rotation ticks, each row followed by its count of ticks:
The counts run from 0 to 206.
[142 134  77 126 120 101 102 162 109  90 107  89 125 158  84 126  90 171
 131 107 133 133 124 109 141 156 166  95 117 117 159 117 129  89 196  91
 157 110 162 125 101 111 134 128 108 108 137  98]
127
[147 132  91 155  92 129  78 183  90  99 130 155 156 165 127 146 103 144
 136 146 138 129  92 115 116 131 117  96 145 105 160 133 110 114 187  94
 134 153 176 116 108 102 130 142 105 124 139  88]
173
[157 141  98 152  87 114 105 174 108  87 156 140 141 135 100 109  88 145
 142  94 141 118 130 125 116 179 157 127 138 124 152 131 164 123 193 112
 147 108 172 146 105 129 152 159 134 106 154 113]
115
[159 124  77 138  99 144  97 180 108  95  92 147 165 171 135 147 104 155
  95 124 117 144 113 129 155 150 142 128 142  92 148 144 113  88 165  96
 136 166 173 130 107 124 113 131 113 136 157  94]
186
[130 164  94 172 109  94  75 137 114 103 127 145 136 145 102 133 110 115
 125 136  95 120 107 129 130 168 117 116 149  96 180 136  92  93 158  96
 129 162 178 132  91 101  91 134 126 110 112  76]
77
[142 154  99 167  78 134  98 169 113  76 133 173 166 144 139 121 102 145
 131 111  97 139 135 133 144 184 152 140 158  90 158 166 130 123 164 118
 126 156 176 154 111 124 134 155 145 155 160 112]
107
[157 142 114 110 123 128  96 159 106  61 136 142 149 118 138 132  74 126
 158 105 101 130 100 127 112 181 157  83 129  98 167 136 111 114 192 135
 143 111 158 150  99 117 128 124 121 100 149 102]
19
[161 143 100 149 109 144 122 153 115  96 170 150 159 124 115 108  93 117
 158 106 119 127 113 135 116 204 142 118 132 109 172 149 122 113 188 121
 123 107 175 153  96 128 150 155 137  94 152  81]
24
[129 150  92 136 120 110  87 140 116 103 121 141 137 167 104 139 107 121
 122 131 108 132  88 109 131 137 122  87 151  86 173 131  79  89 161  95
 127 159 174 119  97  95  96 117 121  94 116  78]
78
[144 136  83 146 110 134 122 157 126  95 108 146 149 170 110 119 102 141
  83  90 101 125 132 128 156 175 163 114 179  70 154 163 117  85 153 108
 119 153 166 146 117 126 106 126 160 119 165 106]
199
[156 139  83 160 103 142 118 133 130 118 131 148 166 128 129 110 113 101
 168 116  93 148  95 161 144 172 129 145 105  97 187 142  90 100 157 107
 132 126 182 140  95 120 132 150 116 131 122  70]
89
[149 146 110 146  84 149 117 165 122  68 124 159 152 133 142 100 101 129
 162  84  95 146 130 138 155 183 166 130 125  84 164 155 134 113 176 115
 133 124 163 146 108 130 136 154 137 151 151 110]
106
[147 152 108 130 112 125  84 163 102  80 122 164 159 143 146 153  80 120
 110 125  98 136 107 133 121 170 133  95 176  78 154 152  88 100 168 120
 122 157 168 138 107 115 110 129 137 101 158  92]
17
[139 157  98 156  88 124  68 169 105  81 134 153 138 132 128 122 105 136
 177 128 115 140 105 119 132 159 144 109 101 116 180 130 117 118 188  98
 145 133 165 120  83 112 123 146 102 139 114  99]
171
[142 137  70 150  95 126 140 157 130  98  99 116 144 165 111 102 101 157
 160 104  99 163 141 125 168 155 171 126  99  95 177 140 120  99 175  87
 150 126 159 133 103 126 136 155 116 152 141 113]
45
[145 134 104 165  76 131 113 143 119 116 155 180 152 155 110 106 115 102
 145 118 120 134  86 126 116 148 102 121 165  84 176 145 111 139 172 103
 110 136 186 126 106 104 131 158 136  89 137  87]
164
[132 146  99 129 100  96 109 150 131  65  89 124 120 149  86  96  97 135
 139  91  95 129 129 113 156 150 164  97 138  68 172 129 134 100 164 104
 155 122 151 136 112 110  98 110 128 102 134 129]
62
[139 164  91 165 111 136 106 151 114 110 166 156 156 142 124 115 105 132
 136 128 109 136 136 120 129 198 157 124 138 110 167 159 103 107 176  98
 116 146 177 140  91 128 135 173 143 141 136  90]
29
[150 140 101 174  97  85 109 127 134 108 140 142 131 124  74  95 113 105
 144 108 110 110 110 134 129 185 123 145 145 103 184 133 129 105 157 106
 133 123 183 140  94 116 113 132 140  74 111  82]
72
[143 152  86 175  85 122 104 160 121 104 137 144 125 153  93 101 120 147
 115 110 126 120 149 118 140 193 154 147 150 110 162 149 139  99 171  86
 121 145 179 131  98 128 135 155 155 111 138  93]
120
[160 131  96 171  82 127 111 165 109 102 143 147 152 152  97 109 103 154
 115 109 148 117 128 122 113 182 137 137 170 109 141 145 159 119 183 100
 125 135 179 136 112 119 161 162 146  97 166 101]
116
[130 140 103 141 107 121 115 124 133 108 122 150 119 171  85 104 124 105
 125 109 113 128  94 110 142 151 127 102 155  65 181 140  90  85 161  90
 124 139 170 111  99 102  95 122 140  71 118  81]
74
[131 145  97 135 116 121 112 133 135  97 118 141 114 144  88 101 110 109
 157  97 108 130 101 117 146 163 144 101 116  80 193 134  97  82 173  94
 133 123 159 123  88 109  98 123 126  91 113  81]
75
[132 160  86 143 102 115 105 164 124  84 110 113 119 151  89 101 110 164
 140 103 121 127 147 106 147 181 183 112 112 103 166 135 128  90 191  82
 144 127 161 125  93 125 124 144 127 120 126 108]
123
[167 127  88 134 125 126 109 143 116 113 132 126 155 131 108 133  89 103
 171 107 119 137  71 145 117 152 128 114  98 115 186 121 104 102 186 108
 145  97 171 133  96 104 137 137  91  87 128  73]
84
[150 129 115 146  90 121 110 145 123  90 151 157 147 127 106 101  87 105
 186 104 115 135  85 125 108 153 126  97 125  89 181 129 125 134 188 116
 137  90 168 135 107 101 141 143 121  80 133  96]
162
[150 155  79 160 120  92  67 146  98 109 135 133 164 132 102 152  93 115
 134 139 108 124  85 137 106 157 119 113 138 120 176 129  99 106 167 112
 138 135 179 148  92  98 117 140 109 104 112  70]
81
[157 115  96 133 108 149 138 133 117 130 123 150 160 164 120 124 115 108
 150 122 121 146  72 140 135 139 114 113 131  85 170 136  80  94 162 103
 120 134 173 115 104 103 136 143 124  91 137  63]
87
[155 126 101 143  96 104 114 131 137  94 130 136 122 134  73  90 107 106
 160  88 115 118  98 124 131 175 136 117 129  94 186 125 132 102 170 103
 136  96 166 133 101 114 117 125 126  61 119  91]
71
[178 114  93 139  91 100 101 150 112  90 106 142 176 112 120 138  85 111
 140 102 103 132  95 162 132 175 122 155 136 109 164 135 127 104 155 136
 149 117 179 149 111 122 135 129 120  75 141  86]
7
[146 122  68 132 105 113 129 152 110 124 110 108 146 177  60 136  97 153
  98 119 143 127 109 125 133 146 134 111 153 107 149 129 127  89 180  93
 135 129 171 118 110 102 145 144 119  77 148  86]
130
[120 168  89 152 112 145 107 157 113 115 152 156 150 175 128 139 110 141
 112 134 115 144 134 107 121 175 144 103 153  93 166 162  85 103 175  92
 115 162 167 124  99 112 129 164 147 139 150  86]
30
[140 166  83 163 116 119  91 167  98 103 154 127 159 142 120 135  84 153
 138 135 112 138 129 117 113 177 160 108 120 126 165 150 116 114 191 106
 134 135 173 139  94 119 145 166 119 148 147 102]
33
